In the data rows, 128 means zero.
The table, row by row:
[141  96  60 152 160 102 122 180 126  70 104  71 157 151 151 134 146 137
 149 111  71 133 129 165]
[120 112  63  94 184 126 163 129 129 124 135 162 143  99 159 106  86 151
  89 106 117 208 180 167]
[131 181 134  65 120 150  75 210  98  44 174 139 125  95  91 171 140 124
  89 108 111 113  82  27]
[151 160 121 140 168 229 172 162 155 111  54 201 117 142 101  78  75 119
 133  68  61 180 119 218]
[149 107 124 102 154 178  53 122 181  90 101  99 147 140  42  80 175 155
  55 155 110  71 130 128]
[109 138 129  17 134 137  95 172 165 157  96 118 137  26  66 149 102 140
  66 124  76  86  74  56]
[110 140 122  27 157 143 143 180 103 107 136 171 131  61 153 151  70 128
  84  82 107 141 131  88]
[142 139 156 168 164 120 104 135 120  52 149 144 166 172  94 140 151 152
 103 153  81 109  99  83]
[160  42  41 149 165 148  93 138 168 138 104 138 189  84 128 206 147 117
 100 114 160 191 153 142]
[135 108  25 164 189  55 127 154  96 106 102 103 126  39 129 176 163 152
 118 141 124 167 142 122]
[124 142  64  97 173  94 148 131 131 142 144 134 146  64 152 113  82 136
  98 123 135 199 156 137]
[124 118 102  71 134 139 117 179 138 134 140 158 151  65 132 201  97 107
 107 121 129 158  93  66]
[145 124  77 195 160 140 131 161 111  85  60 129 113 104  81 145 169 127
 150  99  97 158 111 151]
[138  75  87 118 154 174  85 105 224 195  81 117 194  93  90 125 112 164
  73 156 137 153 137 146]
[ 84 114  79 128 170 179 103 133 133 117  92 158 185 105 174  87  90 102
 120 132 140 153 190 128]
[ 90 121  72 163 164 155 113 172 148  71 110  87 210 176 162  73 110  98
 148 130  74 153 131 128]
[ 79 126  77 160 131 159  91 146 143  84 111 101 176 154 165  81 122 124
 142 154 115 144 157 127]
[116 152 130  70 123 144  94 198  89  66 161 153 136  96  75 178 143  99
  89 128 104 120  85  25]
[138 132 141 171 183 107  64 162 118 103  77 119 168 133 182 139 143 102
 117 149 168 181 171 154]
[153  53  71 114 162 167 141 190 198  55 128  64 237 211 166 124  77 145
 106 111  57 190  96 159]
[136 171 189 243 181 112 180 142 166  95  82 182 167 153  69 135 116 163
 168 134   1 140  50 102]
[154  92 181 104 217 103  87 163 113  92  38 166 149 134 220 128 107 120
  73  98 149 239 210 194]
[ 56 115  65 176 154 160  72 179 158  70 101  89 233 159 171  49 112 109
 156 146 103 146 151 133]
[138  77  50 129 189 132 129 135  96 110  60 147 115  68 157 137 140 151
  95  97 142 154 200 176]
[125 116  52  90 206 116 164 136 113 128 125 165 139  65 168 110  83 147
  77 117 113 191 188 156]
[131 198  43 137 180  79 100 168 119  57 174  89 161 102  75 144 135 118
  85 180 113 181  95 102]
[115 163 129  62 126 104 130 228 121  76 152 105 148 113 125 170  91 126
 141  97  46 128  70  66]
[162 118 156 132 163 100 108 206 137  41  87  59 165 199 187 112 109 126
 105 114  90 178 123 171]
[100 187  71  80 154  57 136 166 111 119 184 126 135  40 110 169 119 123
 116 156 109 187  81  84]
[127 160 112 176 186  31 142 118 138 110 132 152 182  91 103 152 120 170
 133 187  60 180 107  92]
[133 161 200 199 161  92 137 134 152 102  99 172 168 153  76 139 117 151
 168 132  14 141  59 104]
[124 157 131  80 122 132 103 192  94  84 167 125 120 102  93 160 132 112
 106 131  96 105  88  61]
[116 166  15  84 205  63 177 133 122 137 137 163 158  44 156 116  95 145
  84 130 120 252 158 149]
[131  66  57 109 195 154 144 131 105  95  58 170 124  79 160 151 138 147
  79  90 132 168 212 183]
[188 117 180 135 181 132  42 171 103  39  87 119 162 158 137 145 153  96
  70 157 169 160 158 124]
[124 174 178  71 154  86 103 226  86  96 101 135 129  77 151 206  94 103
  96 107 126 185 102  65]
[147 209  89 175 159 122 172 191 145 111 103 145 136 119  52 118 124 112
 144 116  42 203  39 165]
[137 136 108 105 186 199 170 129 142 120  49 193 112 114 141  71  80 123
 112  40  96 173 138 202]
[163 135 128 123 142 203  42 126 163  64 121  97 160 165  39  82 187 125
  48 167 122  46 129 128]
[159 105  32 116 181 112 115 145 204 162 161 139 208  63 124 190 108 132
  76 150 132 255 117 114]
[124 129  63 100 187  89  90 103 204 175 106  69 155  67  61  67 131 179
  73 167  91 128 118 159]
[147 164 176 205 160 129 161 137 159 108 106 165 143 159  70 130 124 143
 159 126  18 141  57 147]
[ 94 118  93 152 136 150 114 173 137  66 105  74 200 178 160  84 109 115
 143 139  84 140 142 139]
[146  99 107 203 187  58 143 128 124 108  97 132 174  86 116 188 161 151
 148 143  67 123 114 113]
[158  98 141 175 200  89  88 189  94  85  48 113 129  76 155 199 170 133
 105 107 153 199 157 177]
[131  82  53 133 192 133 124 133  99  98  58 147 106  67 157 148 136 141
 100  99 129 156 193 171]
[141 155 131 140 141 177 141 145 154 125  51 179 100 126 112  89  89 120
 130  72  72 164 112 203]
[130 156 127 161 182  40 143 124 144 119 165 155 183 109 109 147 120 157
 126 165  56 153  93  84]
[157 164 131  92 131 153  60 202  92  34 163 140 152 140  71 154 154 107
  80 141 108  98  86  50]
[149 154 168 207 161 103 156 138 159 115  82 166 148 138  78 132 134 138
 152 134  31 134  80 102]
[119 194  72 167 198   0 166 139 149 120 179 138 171  65  98 144 127 155
 141 193  66 204  80  77]
[148 144 122 134 164 178 142 143 158 106  87 188 115 146  96 100  95 126
 119  73  75 171 122 191]
[155  97 135 164 190  91  79 163 107  94  56 128 133  96 171 174 165 124
 100 135 163 188 174 160]
[158 133  98 178 142 144 126 153 120  91  60 144 109 113  78 154 153 142
 149  92  93 164  84 167]
[124 155 110 173 191  47 162 121 145 128 152 142 176  90 108 159 119 149
 136 182  56 171  79  81]
[166 116 170 132 165 132  63 171 114  74  99 116 142 168 135 153 154 107
  80 129 153 152 141 137]
[140 106 100 231 220  48 140 113 115  96  93 157 172  97  99 195 147 169
 151 144  35 121 126  86]
[ 94 187  99  66 147  64 135 193 108 122 169 127 116  43 109 179  97 114
 120 128  99 171  82  65]
[126 163 172  86 147  96 100 193  92  76 101 130 114 101 138 185 109 117
  94 122 134 187  95  97]
[170 123 130 120 143 200  41 125 170  61 107  90 162 169  30  97 169 138
  48 162 116  67 118 112]
[114 207 149  94 111 157 119 214 120 116 100 156 128  87  66 160  85 102
 149  99  69 164  48 102]
[161  69  75  96 173 199 116 119 171 148 117 174 192  85 168 157  86 122
  74 110 132 198 164 157]
[111 179 109 174 223   0 164 121 143 117 152 145 202  73 102 153 120 165
 156 200  34 182  86  74]
[113 120 133  89 124 143 106 136 167 147 101 105 137  76  88 125 139 143
  94 136 107  92 115 110]
[112 170 112 173 192  23 160 116 156 134 161 152 183  99 109 144 112 159
 137 166  23 182  96  74]
[135  34  10 154 193 142 103 157 146 120  90 139 176  68 128 233 168 157
  99 109 139 187 160 166]
[163  94 100 137 151 205 116 136 209 142  96 176 183 124 105 167  95 105
 133 109  97 205  70 149]
[119 174 100 159 209   8 166 125 144 134 156 141 175  91 108 150 119 152
 142 190  63 187  93  76]
[122 117 134 152 213 100 164  91 119 126 102 190 174 117 152 129  91 161
 126 126  55 144 136 112]
[156 119 116 123 145 183  59 134 167  81 116 103 152 135  38  87 172 133
  64 160 113  58 129 110]
[122 151 161 150 162  75 137 138 123 120 152 156 153 109 117 168 108 130
 134 138  49 129  97  55]
[166 158 235 184 178 125  79 201 131  91   9 142 122 150 133 145 139 103
 118  75  94 240 105 198]
[130 129 165 198 192  71 172 150 146  90 130 121 192 168 139 134 100 167
 147 150  14 123  86 106]
[170 160 127 100 140 160  78 176 102  36 168 136 133 138  72 161 158 106
  96 139 119 100  91  49]
[175  97  97 138 140 206  67 157 162  61 148 132 200 180  73 146 151 122
  70 152 142 146 132 102]
[145 164 176 182 147 133 163 141 151 114  85 154 129 141  73 124 114 137
 174 122  14 146  60 142]
[134 197 151 124 119 153 128 200 139 125  91 153 113 111  73 147 101 103
 174  76  59 148  45 118]
[133 113  60 115 171 122 118 142 177 158 147 148 191  79 125 196 118 130
  97 146 128 225 126 132]
[ 99 152 124  43 132 133 101 174 154 153  96 121 153  37  83 155 102 136
  72 117  91 116  76  56]
[130 151 140 110 135 157  96 180  98  27 159 133 127 146  97 156 139 122
  95 136 101 102 102  59]
[120  83  48 141 187 133 132 141  93 105  77 137 120  80 140 145 129 150
 109 112 129 156 192 175]
[146  55  69  84 171 197 118 132 159 144 110 176 183 107 160 154  87 127
  84  92 154 207 166 161]
[110 179  72  94 140  55 144 175 111 122 151 125 132  30 116 175 103 131
 115 140  96 188  82  67]
[145 143 133 108 129 166  83 181  88  66 141 133 127 139  81 159 153 115
  90 130 106 117 100  64]
[135 184 146  91 124 156  87 191  79  60 162 135 137 115  79 173 138  98
 101 110  90 119  84  29]
[117 145 122  59 144 147 129 174  87 125 138 148 133  64 126 158  83 117
  95  90 125 150 134  73]
[157 107 118  94 164 177 106 140 103  66 114 165 145 148 128 107 114 137
  97 105 123 126 176 153]
[159 155 136 117 188  38 105 164 121 103 100 114 141  85 171 165 128 106
 105 147 146 231 140 165]
[144 180  38 126 177  66 102 186 137  63 181 107 158 102  71 128 152 113
  87 175 105 186 104  95]
[ 80 111  70 147 151 162 107 184 160  78 115  68 218 182 170  63 118 126
 156 134  84 141 136 129]
[132 175  81 171 198  17 154 137 144 118 171 126 173  84 104 144 135 158
 125 178  53 191 100  85]
[137  61  86  93 171 181 117 121 156 148 118 167 195 109 155 173  81 137
  86  96 153 195 160 149]
[ 97 104  63 117 187 185 115 119 132 112  90 166 168 100 193  92  87 114
 102 118 160 173 220 149]
[114 122  84 152 146 144 124 168 154  80 119  90 184 176 164  95 105 124
 156 129  86 132 133 142]
[133  61  35 127 194 129 124 142  94 116  61 141 129  67 163 161 151 144
  96  96 144 151 202 176]
[118 109 106 205 194  80 145 114 115 106 102 139 179  91 101 173 155 157
 151 154  60 122 121 115]
[144 175 143  78 129 132  93 184  87  81 152 153 138 111  89 166 133 114
  90 129 103 120  94  67]
[156 128  43 214 168 148 112 177 109  88   1 145  91  92  61 173 167 130
 148  77  66 163 109 208]
[167 120 122 134 142 194  62 130 157  61 130 100 157 161  41 103 194 137
  56 163 113  76 125 101]
[158 129 126 166 130 207 134 163 197 129  64 158 154 147  89 130 106 114
 137  88  73 199  51 171]
[135 143  15 131 191  67 130 152 192 156 172 132 196  43 138 170 110 138
 112 164 131 255 102 108]
[108 148  59 104 171  86 153 150 137 133 131 135 136  64 155 123 106 133
 104 129 115 205 138 140]
[165 119 176 129 184 106  99 203 133  70  88  97 155 189 180 120 118 121
 103 105 103 183 135 163]
[125 183  88 162 201   0 166 134 136 118 186 125 184  46 111 151 110 165
 142 181  57 202  74  74]
[106 173 151 105 121 148 130 193 121 114 125 153 122 109  98 147 113 110
 130  88  87 136  55  99]
[144  52  58  86 191 188 116 115 173 156 110 183 198  97 173 166  81 139
  50  90 162 221 189 173]
[122 144  58  88 188  89 165 129 127 119 142 151 147  65 144  95  92 135
  95 145 142 192 149 154]
[101 132 105 185 190 122  61 161 130 123  99 131 197 110 180 101 147  92
 120 170 181 190 172 140]
[176 137 188 154 153 128  92 161 134  97  54 126 128 160 124 124 148 102
 116 117 115 198 106 175]
[147 155 133  98 130 152  79 194  96  48 172 133 141 140  91 181 160  91
  90 144 112 101  99  49]
[136  81  61 112 193 148 150 132  98 104  71 152 139  76 169 156 110 139
  92  87 122 164 206 185]
[173 144 160 144 156 148  51 183 105  52 118 116 158 167 119 146 183 122
  80 142 137 149 151 133]
[156  91 105 159 145 189 106 153 194 131 100 174 180 140 112 165 117 109
 123 111 112 203 105 153]
[136 114 135 137 209 134 173  98 122 115 106 207 168 108 166 119  74 145
 109 115  74 170 173 138]
[119 139   0 161 208   2 147 167 103 103 126  87 130  15 110 195 182 150
 127 145 118 220 136 151]
[135 122  80 176 148 128 130 148 118  83  57 136 112 106 116 175 152 132
 144 112  92 146 101 154]
[140 170 151  79 131 166  51 212  89  30 155 150 133 133  51 179 154 101
  76 128 118  99  92  31]
[174 100 106 130 136 205  64 145 151  66 148 123 189 160  82 154 158  90
  66 146 133 134 121  91]
[124 167 194 222 176 131 149 137 176 129  69 181 145 167  73 121 130 147
 165 125   3 133  42 137]
[124 148   0 157 198  34 146 165 116 102 135 110 126  16 107 179 157 135
 125 147 114 215 116 134]
[143 153 138 144 174 201 155 163 156 115  52 198 112 147 107  89  72 125
 142  48  75 173 119 207]
[124 165  91 163 185  35 146 125 142 120 153 148 164  69 106 159 123 157
 129 171  73 179 104  99]
[102 135  80 162 146 195  23 166 119  22 143 120 208 181  86  81 185  91
 104 194 138 123 161  91]
[130 128  57 180 156 135 109 159 125  88  66 136 109  97  94 163 160 135
 148  92  95 134  99 172]
[142 112  43 117 158 106 117 157 190 131 154 136 201  69 130 191 108 135
  97 136 124 252 120 132]
[ 88 113  90 145 153 147 108 182 147  65 125  74 187 176 161  68 120 107
 145 149  69 162 113 118]
[134 163 134 144 151 206 153 148 157 123  44 184 113 148 104  92  85 134
 134  65  50 165 109 199]
[135 207  90 168 149 118 165 178 169 135 102 148 124 128  73 104 105 119
 148 115  50 201  56 161]
[132 136  41 141 163  73 140 150 116 111 122 109 131  59 119 167 155 141
 111 141 111 190 132 139]
[125 105 111 114 141 140 110 155 210  80  78   8 179 194 118  56 105 171
  92 118  18 104 107 183]
[131 131   0 169 190  11 151 156 135 112 120 110 142  16 119 180 158 148
 123 151 115 219 130 141]
[146 190  57 118 181  67  98 171 121  66 197 112 169  93  84 143 169 120
  68 175 100 183  96  84]
[157 104 165 131 183 107  67 139 152 136  41 113 143 119 129 108 135 134
  72 151 143 155 152 173]
[141 105  76 117 155 111 108 138 172 142 139 148 187  93 114 156 115 129
  98 135 125 205 110 117]
[170 130 137 135 141 196  45 118 172  75 102  97 157 156  37  93 177 139
  49 147 121  66 134 112]
[141  64  55 158 161 148 117 140 143 134  81 146 159  91 127 187 152 131
 116 121 137 175 138 148]
[108 145  51  86 194  92 154 133 124 117 125 144 146  46 164 116  95 146
  96 133  97 227 150 137]
[ 59 146 102 106 140 128  89 178 108 106 130 147 148  76 133 138 116 108
 135 136 127 138 118  80]
[119 150  65 111 169  76 126 124 176 166 114  85 162  68  75 106 131 160
  75 172 100 155 132 126]
[127 150 188  83 147  99 100 205  85 115 109 145 125  82 166 209 114 108
 102 112 130 181  87  87]
[102 121 111 177 171 126  45 148 133  90  92 138 195 123 176 107 136  95
 115 171 186 183 191 139]
[116 142 136  63 121 125  93 171 144 146 116 133 136  71  83 141 107 136
  94 123  85 113  91  55]
[145 134 116 118 183 235 175 134 139 114  35 204 123 132 147  82  58 111
 110  38  82 196 155 211]
[114 178 178 197 173 124 148 128 152 101  93 168 161 146  83 130 113 137
 170 128  23 134  59 103]
[ 67  89   0 199 181 140  53 150 120  89  72 133 204  69 144 113 168 105
 153 172 149 142 209 157]
Every row adds up 2 patterns from a hidden set, each pattern the same size and each with its own weight. Each row also carries a little noise. Patterns are numbered from 0, in the order they first appear below.
Further rows, each followed by the numbers of its patterns, largest weight first:
[128 122  65  84 178 110 148 125 129 109 138 170 142  76 159 110  81 128
  88  99 127 199 164 156] 0 1
[114 154  46  94 188  92 156 140 141 133 142 153 146  48 149 117 116 133
 101 139 121 193 146 149] 1 0
[140 102 126 165 168 130 125 118 153 121 133 149 184 127 119 171 121 141
 124 166  85 153 108 110] 2 3
[153  74 117 168 194 125 116 103 200 144 140 181 237 120 122 208 117 142
  97 157  80 196 114  94] 3 2
[134 141   9 152 189  37 150 157 106 113 128 121 130  30 121 166 158 145
 119 143 122 193 130 131] 1 4
[136 164 127  89 145 144  90 197  99  63 157 131 146 122  89 176 124 106
  89 118  99 110  80  56] 5 6
[155 161 126 152 138 192 116 138 188 134  44 129 125 138  46  90 138 142
 127 113  57 119  74 180] 7 8
[124 182  86 143 151  77 139 156 157 134 134 128 136  91  85 120 114 137
 143 139  87 173  90 133] 1 7
[167 129 124 112 155 204  86 139 104  61 120 147 148 168 108 118 137 130
  71 110 130 119 180 130] 6 0
[158 122 104  85 169 218 108 122 115  54 116 176 141 149 140  98 104 135
  57 105 132 127 191 151] 0 6
[148  90 122 144 165 125 124 129 187 150 127 161 217 115 129 196 112 147
 108 162 109 189 130 106] 3 2
[149 103  37 114 172 114 126 141 192 161 162 140 223  73 119 200 101 120
  88 151 134 240 107 131] 3 1
[ 95 199  65  83 157  38 144 192 127 129 180 124 138  21  94 169 104 128
 117 155  84 202  67  48] 1 5
[137  97  99 123 160 145 109 170 193  78  80  33 188 188 128  44 115 165
 105 111  49 101 115 166] 9 8
[185 117 185 157 180 131  41 186 109  47  85 133 160 165 123 149 166 105
  63 137 176 158 142 133] 10 6
[107 150  38  88 212  87 154 134 117 126 124 154 165  55 156 130  75 135
  96 135 107 217 160 157] 1 0
[113 168  74 166 206   3 135 130 148 124 168 135 173  80 109 155 119 163
 126 172  53 198  81  96] 1 2
[ 87 122  86 141 151 132 111 205 154  51 115  67 212 195 191  59  98 124
 150 134  69 155 138 144] 9 11
[139  91 135  86 198 145 118 142 107 111  62 174 149 110 214 120  70 127
  74  87 155 199 209 203] 0 10
[164  65 137 119 183 142  64 152 168 119  98 150 193 128 171 220 128 120
  69 137 180 249 139 170] 3 10
[103 126 104  13 162 169 165 180  81 107 103 209 125  40 163 154  63 121
  82  62 106 173 177 121] 0 5
[117  99  94 101 178 148 143 164 142  80 103  94 162 176 190  82  76 144
 120  88  60 158 150 172] 9 0
[161 106  68 176 153 155  54 178  84  27 107 110 141 148  90 173 207 126
  91 143 129 104 155 110] 6 4
[128 169 105 188 189  14 159 109 123 124 148 143 170  92 125 156 116 162
 127 194  33 194  94  62] 2 1
[124 206 153 121 125 159 134 195 128 117 103 165 116 101  71 145 106  94
 152  71  50 162  38 116] 7 5
[121 163  33  81 190  78 162 142 121 131 143 146 141  49 145 119  97 140
  78 119 122 219 153 161] 1 0
[113 140 116 174 182  34 159 115 137 142 157 148 163  98 113 147 118 148
 133 178  70 169 108  80] 2 1
[152 160 194  80 186  75  59 238  77  99  81 141 131  79 158 191 113  97
  90 105 166 210 120  93] 10 5
[ 89 130 124 202 187  90 117 100 134 113 122 155 217 137 142 115 108 120
 135 173  77 127 130  85] 2 11
[157 129 165 137 160 101  88 199 122  90  74  86 155 180 191 124 113 128
 113 110 124 180 123 180] 10 9
[ 48 169  13 169 178 102  88 146 154 126 147 124 199  79 137  80 135 101
 134 177 152 208 174 115] 11 1
[133  64  55 107 201 149 149 126  96 112  57 161 132  70 172 150 108 144
 103  96 130 170 225 190] 0 4
[ 95 136 121 193 171 110 107 118 152 113 112 148 185 132 121 121 122 131
 143 168  82 141 143  79] 2 11
[115 129 123  71 138 135 109 180 136 136 152 166 158  72 127 189 102 112
 105 118 120 179 101  61] 5 3
[125 126  61  79 197 112 145 127 114 132 122 160 128  89 154 111  85 139
 103 109 130 193 179 156] 0 1
[ 79 120 110 184 191 140  23 161 137  96  65 131 217 118 179 102 146  74
 115 182 177 197 185 124] 11 10
[146 188  98 173 150 128 146 162 158 121 100 152 121 112  82 110 111 127
 146 120  49 181  61 153] 7 1
[164 145 211 171 165 131  86 196 132  92  34 139 122 157 146 131 142 111
 112 106 120 214 101 176] 10 7
[153 100 129 114 191 140 177 121 124 117  89 186 163 116 146 127  91 145
 115 111  83 142 169 124] 0 2
[174 120 138 141 135 176  40 131 162  71 114 110 172 163  36  99 180 134
  72 154 105  68 144 127] 6 8
[138 134  83 222 159 161 125 165 110  78  25 140  88 106  56 164 169 112
 169  77  49 168  93 199] 7 4
[170 120 164 147 182  96  89 205 129  65  69  76 164 199 200 126 118 115
 115 101 113 193 136 170] 10 9
[142 181  52 141 174  76  88 163 122  77 189 107 159 102  77 134 161 108
  87 171 103 176 119 106] 1 6
[177  97  63 178 165 141  73 169 103  26 106 115 149 138  78 165 198 129
  94 140 134  94 155 116] 6 4
[163 123 125 137 154 203  57 132 159  63 105 102 181 174  45  87 178 136
  75 171 111  57 123 120] 6 8
[109 150  39  68 204  68 165 139 119 130 128 164 144  50 168 108  84 146
  71 129 112 222 183 150] 1 0
[168 102 119 123 148 193  52 111 201 105  85  79 165 146  31  73 156 163
  57 155 103  54 132 128] 8 6
[174  88 167  95 216 100  94 172 108  89  47 161 146 107 217 145 108 116
  62  88 166 219 201 197] 10 0
[154 147 119 111 172 207 166 143 122 122  57 204 122 130 121  82  78 128
 109  63  91 169 168 194] 0 7
[151  42  17 155 182 144  93 149 177 117  89 142 186  76 127 222 140 132
 105 119 150 204 138 157] 3 4
[106 137 111  18 150 144 145 179  83 126 133 178 132  27 151 161  62 127
  89  74 122 168 117  90] 5 0
[148 132 110 119 170 194 159 142 141 129  66 196 108 137 126  85  76 128
 113  62  93 169 144 191] 0 7
[175  77  85 130 166 220  65 141 182  89 129 141 217 137  97 177 134 116
  53 153 143 168 140 114] 3 6
[115 133 133 164 179 120  57 163 119 108  90 146 183 135 175 127 132  96
 112 159 174 184 166 158] 10 11
[152 113 127 123 149 175  78 124 159  80 128  97 156 167  79 100 167 137
  71 164 118  87 119 117] 6 8
[142 134 103 109 190 219 180 132 138 119  57 205 118 133 138  75  80 123
 107  41  89 172 155 221] 0 7
[136 130   0 155 199  48 139 162 109 113 108 111 138  25 110 184 174 151
 103 143 111 191 133 141] 4 1
[147 147 123 132 162 228 157 158 148 120  41 199 123 152  98  82  78 120
 143  50  54 183 115 205] 7 0
[128 118  26 157 187  62 130 148 101 110 108 108 122  50 109 173 153 133
 124 127 125 170 159 150] 4 1
[107 153 159 118 158  91 151 168 105 112 154 162 161  67 109 182  99 135
 119 126  41 141  67  33] 5 2
[137 211  66 147 171  74 150 168 143 134 122 134 139  74  82 123 122 134
 147 135  68 207  76 158] 1 7
[134 135  27  97 193  66 127 157 192 164 164 133 207  46 110 170 104 125
  80 169 116 255  99 110] 1 3
[102 161 172 109 169  65 146 187 105 104 143 166 166  73 108 203 104 133
 121 142  33 131  64   5] 5 2
[ 49  99  35 121 202 203  92 131 125 112  74 199 218  92 193  66  82 106
 110 133 150 177 249 147] 11 0
[137 115 148 132 171  98 111  92 193 162  98 106 184 105  59  98 131 170
  98 164  46  86 116 108] 8 2
[134 171 151  87 120 137  81 188 116  64 158 140 137 106  91 184 123 109
  91 130 118 109  77  39] 5 6
[154 102 206 119 208  87  54 174 163 132  27 101 152 120 146 121 146 134
  51 142 137 179 159 193] 10 8
[144 133 102 114 168 224 158 143 139 137  44 204 117 124 103  82  78 123
 119  54  81 188 149 203] 0 7
[132 119  16 160 193  50 123 149 111 114 105 100 122  46 116 179 162 153
 121 141 125 177 144 149] 4 1
[136 161 188 225 184 102 176 136 162  93  90 181 171 152  66 125 119 138
 170 126   0 137  51 104] 2 7
[104 133 122  62 147 138 103 173 144 141 112 134 132  59  66 132 112 128
  67 109  93 102  69  70] 5 8
[146 150 122 135 148 205 147 150 150 108  54 174 134 145 114 102  89 112
 125  63  74 159 120 189] 7 0
[149 133 197 186 207  50 108 143 135 104  95 164 171 139 152 173 131 140
 124 160  75 171 125 116] 2 10
[119 130 141 153 178 114  47 164 116  98  58 130 187 131 185 118 137  90
 108 152 169 199 183 151] 10 11
[142  71  47 160 167 134 103 127 141 131  98 139 169  71 127 184 158 130
 123 124 143 174 145 148] 4 3
[162 122  54 219 168 141 119 163 114  79  24 122 101  78  83 172 189 141
 152  81  72 163 119 176] 4 7
[151  72  98 105 157 168  78  97 239 185  84  98 207  91  65 136 116 155
  52 154 115 137 138 136] 8 3
[185 144 167 188 180 130  89 133 116  22 156 157 182 200  55 143 185 133
 115 181  52  85  88  50] 6 2
[132  70 101  82 188 190 106  95 196 180  47 122 155  95  98  50 100 173
  33 108 112 105 181 188] 8 0
[132 126  29 122 182  66 133 150 166 151 159 138 188  55 126 165  92 131
 100 157 119 242 117 126] 1 3
[134 103 128 111 141 151 123 153 188  88 107  72 169 179 137  74 119 158
 120 125  70  92 114 149] 9 8
[ 95  79   0 216 188 118  65 141  92  80  46 128 168  55 144 174 191 138
 143 140 145 160 194 169] 4 11
[122 151 122 178 205  14 166 126 140 108 157 147 193  89 120 165 125 150
 137 182  36 188  80  95] 2 1
[105 145 130  45 140 132  94 156 154 148 102 123 149  55  76 150  97 140
  91 116  98  95  87  74] 5 8
[135 120 137 167 200 101  43 182 108 103  62 127 176 128 184 142 150  91
 114 148 187 200 184 148] 10 11
[ 94 196  95  64 154  56 139 185 114 134 162 119 131  30 120 189 114 126
 106 115 108 190  66  43] 5 1
[140 101  26 123 189  89 114 167 185 155 148 132 224  47 141 199 109 130
  97 150 139 255 109 127] 3 1
[140 145 151 194 159  99 155 128 146 127 101 168 152 134  90 134 110 151
 163 129  24 126  73 115] 2 7
[102 105  84 155 163 180  61 106 213 158  65  99 195 104  97  60 158 133
  87 181 121  91 157 144] 8 11
[133 112 144 135 189 120 164 108 113 129 108 178 162 124 137 133  99 138
 128 128  72 132 146 115] 2 0
[129 153 133 190 197  19 174 123 142 105 152 148 197  98 111 159 116 170
 144 180  41 170  89  90] 2 1
[105 148 117 178 206  18 150 120 135 123 151 159 184  94 101 146 120 146
 125 170  51 167  93  74] 2 1
[127 117 147 152 183 112 102  85 178 164  75 122 176 120  67 102 138 180
  90 158  68  99 122 123] 8 2
[ 91 213  59  80 164  22 133 189 108 126 162 117 134  37 104 187  99 131
 105 146  97 212  82  44] 1 5
[130 195  73 162 142  76 142 166 164 108 116 132 124  94  77 108 134 131
 144 130  80 222  60 142] 1 7
[ 65 130  97 227 172 126  99 114 157 110 110 176 224 124 141  98 141 120
 142 185 106 143 141  88] 11 2
[176  78 107 113 162 224  40 150 187  97 135 149 218 166  94 183 142 116
  66 152 163 192 138 114] 3 6
[162 171  68 130 161  94  81 172 122  20 188  97 159 132  55 125 178 122
  62 189  99 162  99  82] 6 1
[113 196  91  86 147  65 133 198 106 125 170 148 128  48 111 188  98 109
 121 125 106 188  88  68] 5 1
[134  58  34 107 212 155 142 129  88 116  58 168 129  71 175 153 101 153
  90  90 131 172 226 190] 0 4
[127 188 114 163 145 117 142 158 151 127 107 134 112 106  76 117 112 134
 152 120  74 195  64 151] 7 1
[135  91  76 214 204  54 132 132  90  84  68 140 145  83 107 207 178 159
 145 154  80 141 129 141] 4 2
[151 171 152 105 137 157  85 182  99  33 163 118 146 131  95 147 156 103
  92 128 115 108  97  66] 6 5
[117 127 132  55 133 139  87 146 173 165  85 101 134  59  66 128 116 165
  56 131  86 102  93  91] 8 5
[157  91  28 100 181 106 119 146 193 159 167 127 218  67 120 182 101 117
  82 158 144 255 111 120] 3 1
[143 102  43 122 172 108 104 137 171 148 146 154 209  69 127 162 120 135
 101 148 134 253 113 123] 3 1
[153 129 103  97 166 204  91 146 113  36 122 158 146 174 112 102 143 119
  62 117 136 130 178 129] 6 0
[118 117 128 143 190 108 152  99 125 129 115 191 163 125 151 125  91 141
 102 135  81 153 158 113] 2 0
[134 124  28 113 186  71 125 137 181 142 160 128 201  45 131 150 105 146
 108 162 109 231 112 111] 1 3
[135  71  61  93 207 151 152 139  97  99  76 177 108  67 171 142 107 141
  99  82 135 157 210 200] 0 4
[109 119 128  80 139 156  81 139 159 151  79 104 151  77  72 131 109 142
  75 137  95  84 105 111] 8 5
[145 117  74 126 153 125 122 146 178 149 149 149 182 102 130 175 113 135
 109 134 136 216 116 117] 3 1
[165  80 145 127 183 114  62 160 163 111  77 143 192 123 162 190 126 117
  58 118 157 227 144 175] 10 3
[132 146  49 101 193 100 145 146 130 123 141 149 152  39 142 118 100 130
  89 132 109 207 152 167] 1 0
[155 112 176 132 174 112  54 138 166 126  44 102 154 120 138 122 142 145
  44 138 158 151 150 166] 10 8
[147 110  13 109 174 115 120 151 219 162 161 147 232  59 123 191 100 131
  76 143 146 255 112 123] 3 1
[132 172  61 122 151  62 161 170 137 109 164  58 152 122 145 100  98 144
 134 140  72 199 109 122] 1 9
[101 125 135  60 146 136  93 167 134 157 109 103 148  52  85 133 114 137
  81 117 103 113  98  74] 5 8
[132  78  96 111 155 162 105 113 200 162  98 131 197 104 103 141 111 139
  76 146 128 149 138 150] 3 8
[108 123  90 144 153 163  77 111 168 135  82  98 173 114 107  84 144 148
 101 158 119 116 159 130] 8 11
[130 170 175 200 151 125 153 146 173  99  91 173 147 158  84 116 132 139
 179 114  21 144  58 146] 7 2
[131 120 150 149 190  98 158  93 139 115 110 174 182 105 143 138  82 155
 110 139  53 159 143 112] 2 0
[115 164  40  83 202  58 165 122 131 132 139 146 156  43 148 116  89 145
  77 122 109 243 153 149] 1 0
[120 168 138  61 123 158  90 211  91  61 154 130 135 111  85 184 117 101
  84 121 114 123  85  23] 5 6
[126 237  55 153 157  77 148 158 151 123 119 131 122  89  68 128 117 123
 130 130  55 237  65 146] 1 7
[161 169  75 146 159 119  90 157 131  52 160 102 145 139  88 144 154 117
  88 158 108 160 119  97] 6 1
[156 117 197 167 189  78 103 149 123  96  82 151 163 130 144 161 129 139
 115 144 106 165 122 122] 10 2
[148 123  67 190 174 134 135 167 114  74  32 129 108  86  81 162 176 135
 159  88  72 167 108 192] 4 7
